One turning vector, and how many ticks it has turned:
The counts run from 0 to 323.
 -7.1   4.0   3.6  -3.9   7.7   3.0  20.0 -19.9   3.1 -13.2 -25.0   4.0   8.5 -37.0 -14.7  -8.9 -32.4 -46.4 -19.0 -13.4 -23.7   0.8 -11.2   0.5  19.9   3.1  -4.7   9.4 -31.4  11.9 -19.1 -18.3  33.2
252
 31.3   8.5   2.3  -4.6  13.9  -2.6  -2.1 -11.0 -10.5 -20.0  17.3   9.4  21.8 -11.5  -2.4   3.6 -25.1 -27.9   4.9  -9.1  13.0  14.7  17.4  -4.4  37.3 -19.6 -26.7  27.1 -19.0 -25.8 -33.2  29.1  18.9
266
 10.3  -2.2 -22.4  16.1 -17.8 -14.8  52.6  -6.0  18.9  -2.4  -4.8 -23.8  27.9   7.2 -30.9 -19.4  44.6 -17.4  18.1  11.2  -4.2 -17.7   9.8  18.0  26.8  -7.4  -0.8 -11.6 -17.5  -2.1  11.1   8.0  -2.2
1
 -9.9 -25.2   1.7 -23.3 -10.6 -31.6 -22.6  -4.8 -19.2  -2.1 -25.4  15.9 -22.2  28.8  -2.5  14.7   8.8 -26.6   5.5   0.4   4.0 -11.2  -4.8 -16.8  14.9  40.7 -31.6  -0.1 -11.1   2.9 -11.2  28.9  25.8
140
 11.5 -10.8 -20.2  -3.1 -23.4  13.3  16.1  -3.4  42.4  -0.5  13.6 -22.2  39.8 -16.3  -2.1 -42.5  11.1  -7.3   9.9  -1.3 -17.3   1.2  13.6 -19.2  -3.6  17.8 -12.8  33.8   1.0  21.2  22.1  -1.1 -24.8
288
  7.0   1.7  28.2  12.8 -27.1  11.1   0.2  -9.1  -4.5  13.9  -9.9  17.4 -25.2  24.0   8.5   2.7  11.0 -35.3 -24.6 -26.8  14.6  18.9  -3.9 -44.6   7.7  -1.7 -27.6   8.8   0.0 -29.3  13.5  23.9   9.2
63
 15.7   0.7   6.2   1.0   1.9   4.0   0.4  -9.8 -12.2   1.8  26.8 -27.8  31.6  -8.0  -5.3   4.4  -6.5 -15.0  10.9 -33.9  20.7  28.7  16.2  -6.8  36.7 -30.4 -19.0  32.9 -11.8   8.6   8.8  15.5  25.3
278
 -7.0  -9.9  12.8  -8.7  -1.3 -10.6 -13.2 -16.8   7.6  20.6 -15.5  25.2   5.1  30.8  27.5 -39.0  -2.2  -2.0  -1.1  12.2   4.7 -33.4  11.6 -39.4  -3.7  38.3  -1.1 -24.0   5.2 -19.3 -24.0  22.4   8.9
142
 13.7   6.8 -27.2 -19.4  -3.7  14.4 -15.3  18.0  44.1 -22.3  -7.7  -1.8  34.0 -31.5   0.2  -6.6 -23.2 -11.5 -10.1   9.3 -11.3 -12.0 -23.5 -17.4  30.3  16.5 -29.0  11.5 -27.3  22.5 -27.1   0.9  -8.3
96
  3.7  -4.4  10.1 -15.6 -19.1  -6.4  27.8   4.8   7.4  13.8 -10.4   5.4   3.8  -6.7  -4.4 -42.2 -16.0 -10.7 -16.3 -21.8   8.0  -4.4 -31.1  10.5  16.0  12.9  -4.7  -5.4 -19.8 -40.7 -40.1   2.9 -18.5
10
-19.3   2.1  13.8 -24.6  -1.1  13.3 -30.5 -19.0   2.3   9.6  -4.2   4.0  -9.5  29.1  14.1  -6.8 -26.2 -16.9 -26.4 -25.5  -0.1   3.9 -18.2 -19.9   7.9  13.2 -26.4 -12.2 -12.0   3.4  -3.2 -23.8  44.8
136
  9.9  20.0  31.0  -5.8 -24.7   7.0  12.9 -26.2  17.6  20.5 -42.4 -12.6 -11.4   8.4  -8.3  -3.8  23.2   5.3 -30.0 -33.1  20.8  -7.7  -4.8 -26.8  10.7 -25.0  -0.5  -4.9  -7.9  -6.4  13.8   7.6  19.0
76
-12.5  18.1 -11.8  -5.9  20.9 -20.4   3.5 -22.6   7.0   1.6 -51.6 -18.4   1.8  -2.5  -8.8  -4.8 -16.9 -14.1  20.1 -11.9  35.9  11.6   2.6 -11.1   4.1 -23.6 -22.4   4.8 -38.9 -16.1  39.1  -4.1  -6.3
192
 -9.1  15.1  -9.4 -27.1  19.4  -7.3   2.4 -22.3  10.3   7.3 -31.0  -1.1  26.9   5.8   9.4 -43.8   1.3  29.5  28.5   9.2 -13.7  -3.4  -5.8  -0.4   2.4  -8.1  -9.6  10.7 -58.2  -0.9  -8.8 -17.6   0.0
197
 22.3   9.5  -6.6  -4.2  -2.4  11.1   3.8  -4.1  -2.5  -1.9   6.3 -32.4  37.0 -21.2 -16.9   2.5   6.3 -19.0   6.6   0.1   9.9  40.3  12.7 -26.3  23.4 -20.7 -16.3  39.1 -12.6  27.5  25.3   5.0   7.7
277
-13.4 -15.3 -17.8 -17.8  -8.8 -19.1   6.7  -4.8   9.3  20.0 -19.9 -27.2  -1.8   3.0 -11.9  -9.8  19.8  -8.2  54.4  16.1  39.1   8.9  -5.3 -21.5  26.2  -8.3 -21.6  -0.1  13.6  24.5  15.6  27.5 -10.6
115
  2.9  -6.4  -2.7  -8.6 -15.6  36.2   4.7 -28.8  -6.4  16.5  14.8  -8.8 -13.3  51.0  10.5  -0.6   6.7 -12.5  -9.7   4.7  37.7  -0.9  14.9 -37.5  11.9  10.1 -25.4  33.1   3.1  15.1 -18.9  -3.4  17.1
303
 -8.9 -10.0   5.8  -4.8 -11.9 -13.0  22.1   3.7 -22.3   0.1  -5.4 -13.9 -10.8  -4.3 -25.4  -2.2  -7.0 -38.4  -3.4 -33.0  13.7  14.0 -28.1  34.1  51.7  -0.8 -24.4  13.4 -33.9  -1.9 -22.2   1.4  15.7
8
 34.6 -12.1  34.7  21.2 -21.0   5.0  -7.8 -36.8   6.6   7.6   4.5  -3.7  12.4  33.1 -27.1 -11.8  -8.9 -15.2 -10.6  26.1   8.8 -13.1  25.3 -14.0  38.1  -9.2   2.9  14.6 -12.7 -10.9  -8.3   0.7  28.7
261
 -1.1  -5.8   5.7 -28.2   7.6  18.2  22.9  -6.6   2.1  17.3 -20.4  -0.5  25.6   1.4 -11.1 -35.5 -23.7  21.1   5.4  39.1  23.1   8.1  17.4 -49.3  12.5  -1.9   2.3  15.1 -15.4  11.6   7.6 -16.7  14.1
29
  0.2   0.6  -6.2   1.3 -33.4  -3.1   3.8 -22.1  26.7   3.5   6.1 -15.9   0.1 -21.1  10.1 -52.8 -22.1 -11.4  -7.6 -19.9  16.0  37.5  -0.2 -10.4  -6.2  -3.9  12.3   1.1   2.5  21.7  21.5   0.8  44.9
47
  1.5  -5.6 -10.0 -41.2  -4.7 -15.0   5.2   8.4  18.6 -12.1 -44.6  24.4  -9.3 -27.9 -31.2 -14.9 -22.5 -14.6   8.7  23.9   6.4  11.5   2.1 -13.1  12.7   6.1 -29.5  14.3 -28.7 -17.4   0.5  -3.8   0.9
24
  1.7  11.3  24.9  11.3 -11.7 -20.7 -20.2   3.1  -1.6  25.2 -24.0  -8.0   8.5  -5.4   1.9 -22.1   9.7  -5.0 -22.3 -38.1  -1.9   0.4 -50.7  -0.1  18.9   8.0   7.2 -14.8 -36.5 -17.3  11.0  15.0  30.4
166
 -2.5   7.8 -38.0 -34.6  18.0   1.3  18.4 -12.3   1.1  -4.1 -22.6  -9.5  54.2  -2.2   4.6 -34.2  -2.0  15.0  17.2  17.9 -13.9  -0.5   8.6   1.3   2.1   1.2 -19.9  18.4 -42.6   5.1 -12.4   1.4 -22.6
198
 18.1  17.6 -28.2 -23.8  18.6 -40.0  -1.3 -12.4   2.2 -27.0  -9.7  -0.7  16.8  -6.7  12.9  19.0   5.7 -27.6  -5.5 -11.8  -3.6  -1.8   5.9 -13.6   7.8   0.7 -27.2 -28.9 -15.6 -11.0  -0.2  32.0  38.8
151
 -9.3 -22.7   2.9  -0.5 -30.8  23.0  -2.8 -13.8  -3.7  -0.5  27.9 -32.2  12.9  22.2 -11.8   3.3   7.4 -21.5   1.4 -25.1   8.6   6.9  15.1  -3.8  23.4  18.4 -30.4  39.9  -0.9  25.6  27.0  -6.2  19.8
290
  3.7  29.6 -11.5  -6.5  19.5   5.6 -14.2 -23.1   3.8   7.2 -23.3   0.0   4.2   1.7  22.2  -9.0 -14.6  -9.2 -29.1   3.8  12.9  24.4  -5.9 -46.6  -4.2  -4.8   0.1 -22.4 -12.7   9.1   3.2  -5.3  49.1
149
  0.3  -9.2 -17.4 -21.0 -16.5  -9.9  -4.7 -36.1 -21.5  15.3   2.2 -38.9  18.0  36.3   0.6 -23.3  -3.1  30.1   9.0  -5.3  36.2   3.2   3.0  15.5   5.9   5.7  -2.1  26.2 -20.1  10.4 -29.1   6.0  14.7
201
-13.3 -26.7   2.6  12.5 -15.5  15.3  21.6  -7.7  -9.6  -5.3  37.4   7.6  17.1  13.7  15.8 -12.8  12.9 -24.9   5.7  -1.9 -13.6 -19.2   4.8 -15.2  21.4  24.2 -17.1  31.0   4.8  17.6  -9.6  26.4  31.0
56
  0.0  -9.1 -13.0 -19.8 -12.5  -2.5   3.2 -35.2   1.2  23.0   4.3 -32.5  33.7  13.3  13.9 -41.9 -24.1  30.5 -10.8 -17.0  40.8  -1.0   8.6   6.2  -2.6  10.4   7.5   1.7 -10.5 -15.1 -17.7   7.8  -2.1
202
  4.8 -18.0  24.6  -6.1 -50.7 -20.2  -9.3   7.9  -6.1 -11.4   5.0  13.9 -12.4  10.3 -11.3  -8.4  14.1 -31.0  -2.3 -33.7  -1.5  34.3  -1.8   5.6  15.1  11.6 -35.0   6.5 -13.4   6.5  29.7  24.6  23.3
50
 17.8 -11.9  19.6  -4.3 -40.1  -1.6   0.5 -16.1  21.7   8.7  -9.1 -27.6  13.9  13.3  -3.6  -3.5   3.1   9.1 -28.9 -30.4  26.7 -40.6   2.8  11.4  22.7   8.4  -3.1   2.3   8.1  -7.0 -31.0  33.0   1.1
87
-16.0   9.3   2.3 -21.0  16.2   2.3  24.5  -7.2   6.8  -5.4 -39.8  20.4  -6.0 -15.6  20.6  -9.7  29.8  -6.6  25.1  -2.6  -4.7 -27.1  20.9 -38.3  12.3  -1.6 -28.9  -0.7 -30.6  31.1  -2.8  -0.9   3.5
312
-11.4  14.0 -27.8 -16.6  14.8 -11.0  61.7 -20.5  -9.8  -3.4  -9.0   1.6  18.7 -39.6   9.1 -26.9   0.0 -29.5   8.3 -19.3 -13.9   5.3 -10.2 -10.7   2.7   2.3   3.3  -8.2  -9.6   0.4 -24.2   6.3  22.2
240
 12.1  -3.6  -4.7  19.8  -7.9  -2.1 -10.6  -9.3   7.4   8.0  13.2 -29.4  10.9  25.4 -10.9   5.9 -16.0 -22.6 -32.6 -26.0  18.6  -9.4 -31.4  10.1  19.6  10.2 -20.1  -1.0  -6.1 -62.1   6.1  16.0   9.6
177
 -0.8  -8.5 -24.7  18.9 -20.8  -7.6  15.4 -30.8  31.5 -24.7   6.6   0.5  -8.5  -5.8  -4.6   1.1   0.0 -48.9  -8.4 -13.2   7.8  -2.0  11.2 -18.3   5.5   4.9 -36.2  15.3  22.6 -15.1  21.4  30.8  31.8
61
 -2.7  -3.9  -1.9   5.5  -6.8  23.6  22.0 -30.1  28.6   7.9 -14.6 -13.0   8.4   8.3 -24.7 -42.7 -39.4 -20.1 -18.9  26.3   9.7   4.7   2.8 -10.0  17.8 -10.2   2.5  12.3 -16.5  13.8  -6.4 -43.3  10.3
17
  5.9  14.5  12.9 -19.6  -9.0  22.4  37.5 -16.2 -24.4   1.9  21.0  17.1  26.4  23.1  -0.5  -3.2  32.9  -3.1 -19.9 -28.3 -12.9   4.3  -5.9  -1.3  20.7  -3.0 -22.9 -14.3 -25.3 -34.9  -0.4  -9.7  25.2
237
-11.9  -3.9  11.5  13.6  28.9  13.5   4.9  -9.5  -1.0  31.5 -12.7  -2.0  20.1  30.2   8.0 -28.1 -12.3   6.0  15.1  14.0   1.9 -33.9 -24.3 -24.8  20.9   9.9  -2.1  28.7 -40.2 -29.7 -16.6  -2.3   5.5
184
-13.5 -18.9 -11.7  28.8 -32.5 -16.3  -2.5 -28.6 -23.2  -2.7  14.3  -4.0  -9.6  18.8   0.6 -16.2 -13.8 -23.8  11.3   3.2  47.7  -0.6  23.6   3.1  30.1  14.8 -19.1  -8.2 -15.5  -5.7  35.0  27.7  16.5
218
 11.4  -7.3  -2.7   3.1   3.4  -5.3  -6.2  10.8  -7.8   1.3 -14.6   9.4   8.8  28.9 -27.4  14.8  10.3 -24.2  12.8  14.8  -9.6  -6.3 -21.3  -4.6  23.6  15.1 -39.2  18.6 -40.7 -33.2  -4.5  17.7 -19.6
182
 14.6  20.1 -34.5 -32.4  -9.3  -0.6  23.4 -26.7  30.6 -18.1 -16.9 -25.8  26.5 -14.2  13.0 -11.2  10.7  -5.1 -23.5 -14.3  26.4  -4.4  29.4 -19.9  -5.8   4.0 -10.8 -25.9  10.7  28.8 -14.2   2.2  10.8
318
  5.3  15.2 -16.5  -4.2  12.7 -37.0  -3.7 -28.4   7.3 -11.6 -39.8 -11.5  11.6  12.3 -11.9  -2.6  -3.8 -24.2  31.9  -2.8   7.1  12.9   8.3  10.1   9.2 -32.0 -35.3   8.9 -33.2 -20.9  18.4  12.3 -16.9
193
